In the rows, zero is written as 128.
Where one turn sends some rows of the set: a few examples, then the rows asked:
tet: [147 103 119 120 106 127 131 138 184 122 110 147 118 112  85 118 112 117
 127 123 112 144 117 119 127 161]
fazu: [146 115 133 116 111 120 126 129 193 124 123 138 119 120  95 122 130 101
 134 125 114 153 123 117 121 163]
Foza: [130 141 103 120 115 155 119 153 185 123 116 141 134 131 147  85 131  98
 109 140 132 134 115 138 124 137]
Bog: [151 105 126 135 109 123 108 123 180 156 104 138 119 134 124 119 126 154
 106 118 131 164 120 117 132 139]
rodi: [153 104 122 135 114 126 110 121 186 156 106 130 119 131 127 118 129 147
 105 114 136 165 120 121 131 144]
visob: [143 103 134 135 112 124 109 118 179 154 104 142 125 134 126 113 127 158
 108 121 124 167 125 119 133 140]
badi: [141 106 131 131 115 127 110 119 186 154 110 135 128 136 130 111 136 146
 106 117 127 168 127 122 133 143]
vupib: [130 114 121 122  91 120 148 120 178 143 121 132 126 133 124 109 134 137
 119 122 122 188 130 131 126 150]
Gubi: [141 143  71 126  98 137 132 139 177 131 114 146 128 123 141 116 118  92
 104 138 144 142  83 148 125 137]
dabud: [120 147  94 115  94 138 141 129 181 133 114 158 134 138 146  97 139  83
 114 139 140 145 104 153 119 143]
Gasap: [140 105 129 125 113 118 129 128 180 123 118 147 127 114  88 111 113 118
 127 131 100 150 118 117 123 160]
doru: [151 147  80 126  91 116 127 127 162 123 110 164 125 120 130 109 105 115
 102 151 135 131  72 140 120 129]
tus: [156 120 125 126  78 103 137 113 167 136 110 138 112 130 114 122 122 152
 119 122 129 168 113 121 121 145]
Dela: [159 144  94 125 112 129 105 136 175 121 114 141 121 117 132  98 108 116
  99 155 131 122  85 124 118 127]
peb: [143 113 109 124  95 119 147 118 182 147 123 120 119 126 124 121 129 129
 111 120 126 191 117 130 126 149]
Bope: [121 158 114 110  91 126 132 128 166 117 117 174 140 141 148  91 143 106
 115 149 127 143 108 142 118 138]
gunon: [147 137  83 126 117 151 114 149 181 126 115 130 125 118 140  97 116  97
 101 143 134 131  96 132 123 133]
Duf: [147 106 127 129 115 130 112 121 187 156 111 133 123 138 132 116 132 143
 108 114 132 171 123 119 133 143]
rav: [126 147  92 113  99 136 136 138 181 127 115 153 136 139 150 101 141  83
 111 138 139 151 104 148 123 140]
pusob: [140 142  76 126  96 132 138 131 183 136 116 150 125 124 134 111 116  89
 104 142 146 143  84 146 121 142]
lol: [152 147  81 125  93 115 131 121 170 129 113 163 121 123 126 113 106 111
 102 151 139 126  76 141 116 135]
Rifev: [150 152 115 121 104 129 106 137 168 114 109 160 127 128 136  87 120 127
 110 152 126 118  97 123 116 128]
sidi: [135 113 133 121  79 107 144 116 168 138 110 142 119 137 118 108 130 150
 123 121 120 178 127 124 125 148]
vegol: [141 110 133 117 113 118 128 122 189 124 123 144 126 121  93 117 125 110
 135 133 103 154 119 115 120 162]
sif: [118 157 114 114  89 122 135 123 168 123 110 176 139 144 143  91 139 102
 116 149 130 137 106 146 117 138]
Zoz: [138 152 105 123  90 111 122 121 156 115 110 178 132 131 133  96 121 123
 110 157 122 131  88 137 116 132]
tok: [130 151 121 114 104 144 113 144 171 114 109 156 134 137 145  74 137 116
 118 143 126 122 118 132 120 133]
Rad: [150 107 125 115 105 130 130 138 193 126 114 140 112 119  91 125 119 106
 133 117 122 146 118 117 124 164]
Bug: [159 112 112 127  89 108 139 109 177 143 118 123 111 125 115 128 121 141
 113 124 131 180 107 123 118 146]
Mome: [134 155 107 123  84 110 127 117 159 121 108 182 129 131 131  98 119 122
 108 156 128 126  88 139 112 136]

doru turns into Bope
Gasap turns into fazu
lol turns into sif
Now find these:
vupib turns into Bug
Dela turns into tok

